In the rows, zero is written as 128.
Turns in one plane each, and the order they were made in; the first pair answered:
q427:
[122  74 117 139 189 143 118 100] |-> [107 139 140 132 152 167 126 202]
[160 130 128 134 133 121 154 128] |-> [128 111 100 124 153 134 128 119]
[134 143 163 141 119 159 121 130] |-> [138 119 155 143 132 150 118  97]
[142 167 147 150 130 114 159  80] |-> [ 86 146 107 135 159 142 116  80]
q487:
[ 85 136 102 114 160 121 159 168] |-> [ 79 188 141 128 125 133 135 122]
[114 129 127 121 123 149  92 107] |-> [121 105  98 112 146 135 116 140]
[149 112 134 166 186  95 178  74] |-> [144 119 163 173 165 115 152  46]
q80:
[126 112  99 104 123 111 103 127] |-> [126 117 101 103 118 112 102 132]
[119 143 127 117 100 137 102 126] |-> [127 123 137 124 108 135 102 102]
[118 131 143 131  80 143  93 119] |-> [122 101 141 141 111 133 101  85]
q44:
[140 131  98 131 165 148  98  77] |-> [168 125 127 145 176 136 127  82]
[127 165 145 136 112 131 119 130] |-> [128 166 147 137 111 130 122 130]
[144 124 123 130 123 106 141 145] |-> [132 126 109 120 113 112 125 146]
Then:
(2 to 3 turns a pair)
[164  89 154 130 104 130 118  99] |-> [135  82 107 122 140 126 113  85]  q44 then q80
[171 105 135 111  60 125 108 147] |-> [110  77  98 100 118 151  80 154]  q80 then q427
[114 204 120 146 142 130 122  70] |-> [142 144 105 124 158 121 166 209]  q487 then q487 then q427
[112 116  96 135 150 124 173 166] |-> [161  95 124 141 116 102 178 115]  q80 then q427
[129  68 150 137 173 138 118 106] |-> [111 191 166 141 112 147 108 110]  q487 then q80 then q487
[102 174  64 124 117  98 141 152] |-> [132 107  93 109  81 116 117 191]  q80 then q487 then q487
[147 146 116 140 138 105 126 100] |-> [126 146 122 146 165 117 130 118]  q427 then q44
[149 115 149 150 133 126 148 106] |-> [111 155 109 128 123 142 131 157]  q427 then q487 then q80
[132 128  87 106 110 110 140 113] |-> [122 151  89 106 106 117 138 120]  q44 then q80
[125 146 142 138 113 144 100  85] |-> [122  99 134 143 165 140 119  95]  q44 then q80 then q487
[115 120 149 140 151 141 131 174] |-> [139 119 146 149 166 115 158 149]  q427 then q80
[137 110 175 131 130 149 125 152] |-> [151 117 145 117 110 135 138 173]  q44 then q487 then q80
[127 141 175 162 175 124 151 104] |-> [103 135 150 150 197 130 151 137]  q487 then q80
[139 131 124 142 153  98 146  68] |-> [115 193 105 123 116 109 143 140]  q80 then q80
[125 120 140 123 171 104 175 160] |-> [127 124 163 135 144 112 137  66]  q80 then q487 then q427
[123 111 126 122 115 136 107 130] |-> [132 107 133 125 115 131 114 121]  q427 then q80 then q44
[114 110 146 146 173 133 115 119] |-> [146 127 161 153 157 114 145 126]  q427 then q487 then q427
[115 125  95 129 146 113 127  76] |-> [ 80 137 115 126 148 151 100 133]  q44 then q487 then q427
[173 149 169 110 110 127 135 118] |-> [134 162 130  93 101 143  94 107]  q44 then q44
[113 126 118 132 148 145 139 137] |-> [132 112 145 134 122 149 127 126]  q80 then q80 then q80
[201  87 175 122  83 115 152 169] |-> [201 135 156 144 124  77 194 105]  q80 then q487
[140  97 120 139 124 112 118  73] |-> [112 137 104 141 139 116 118  72]  q80 then q487
[103 155 147 140 137 165 132 198] |-> [ 93 115  98 145 202 138 141 125]  q427 then q80 then q427
[147 121 153 128 135 123 123  93] |-> [135 118 112 116 165 113 144 134]  q487 then q80
[109  95 118 115 127 139 114 144] |-> [150 112 153 131 106 120 143 134]  q427 then q487 then q80
[120 105  89 118 145 123 123 129] |-> [162 115 116 132 126 103 151 124]  q427 then q427
[115 141 141 160 172 117 152 100] |-> [117 162 132 155 161 111 162 110]  q80 then q427
[138 119  96 127 129  94 154 153] |-> [156 115 128 126  90 105 140 152]  q80 then q80
[137 120 148 143 148 148 104 128] |-> [163 124 130 142 149 117 138 136]  q487 then q80 then q427
[145 110 113 119 132 123 149 167] |-> [153 147 144 132  93 126 135 112]  q487 then q44 then q80
[117 132 150 154 161 133 158 132] |-> [124 127 144 153 160 122 160 112]  q80 then q427
[112 184 134 160 143 113 151 123] |-> [120 114 185 163 130 147 110 120]  q487 then q44
[164 124 102 117 122  98 164 134] |-> [106 138  93 114 128 136 100  91]  q487 then q427 then q80
[167 158 150 135 116 104 156 171] |-> [129 164  85 129 160  90 146 109]  q427 then q487 then q80
[131 161 152 131 103 131 128 134] |-> [115 118 122 132 145 127 116  86]  q427 then q80 then q487
[113 162 146 115  95 131 106 107] |-> [109 136 135 118 120 130 100  80]  q427 then q427 then q80
[155 118 136 139 117 115 156 147] |-> [119 129 101 122 114 130 128 165]  q427 then q80 then q80
[149 177 128 133 112 143 123 146] |-> [152 151  98 135 152 122 133  95]  q427 then q80
[122 106 130 122 180 130 147 145] |-> [113 157 130 131 174 122 149 106]  q487 then q427
[ 75 144 113 126 172 147 113 157] |-> [141 186 163 152 135 111 163 130]  q487 then q427
[101 126  90 121 136 131 117 119] |-> [103 154 121 135 145 132 144 149]  q44 then q427
[ 93  92 118 124 157 148 130 157] |-> [106  88 133 131 162 143 148 162]  q44 then q44
[115 148  87 132 154 125 163 126] |-> [109 150 140 127  91 166 108 132]  q80 then q487
[123  97 152 142 169 148 143 125] |-> [135 162 135 142 149 122 174 133]  q44 then q80 then q487
[128 120 141 143 120 116 117  60] |-> [156 109 105 128 126  83 166 112]  q487 then q487 then q44
[146 152 147 140 104 113 148 132] |-> [151 123 143 136  95 117 129 109]  q44 then q80
[154 130 118 121 103 135 118 136] |-> [135 131 102 116 122 144 113 147]  q427 then q80 then q427
[123 160 155 150 154 111 174 123] |-> [ 98 178 151 128 103 140 129 156]  q427 then q80 then q80
[116 150 104 125 135 128 113 106] |-> [124 165 118 134 144 120 135 123]  q44 then q80
[120 120  68 112 154  91 133 132] |-> [118 174 124 140 129 102 117  76]  q44 then q487
[113 163 122 119  92 141 109 119] |-> [112 141 110 119 116 134 106  83]  q427 then q427 then q80
[134 103 141 162 165  99 127 118] |-> [132 118 112 142 147  94 138 174]  q44 then q80 then q80
[151  91 160 150 146 114 156  99] |-> [ 89 112 142 123 122 163  97 165]  q427 then q80 then q80
[138 156 119 132 110  97 132  76] |-> [131 176 129 125  80 112 120 112]  q427 then q80 then q427
[103  92 105  89 119 130 105 150] |-> [ 83 107 109 101 143 138  98 117]  q80 then q44
[145 121 122 125  76 138 101 100] |-> [135  95  81 110 107 135 114 145]  q427 then q487
[102 117 140 144 160 136 115  96] |-> [142 155 138 145 134 105 169 144]  q487 then q80 then q427
[159 127 137 103  81 105 133 134] |-> [103 100 100  90 122 128  98 134]  q80 then q427 then q80
[143 141 141 129 116 117 127 164] |-> [107 119 118 130 162 125 111 131]  q427 then q427 then q44
[114 180 137 120 106 127 156 166] |-> [ 78 129 131 106 114 162  94 144]  q80 then q427 then q427
[155  97 153 135 144 128 134 102] |-> [157 136 148 139 140 117 147  95]  q487 then q487
[148 155 161 128 117 113 159 155] |-> [102 134 126 102  97 144  95 154]  q44 then q44 then q487
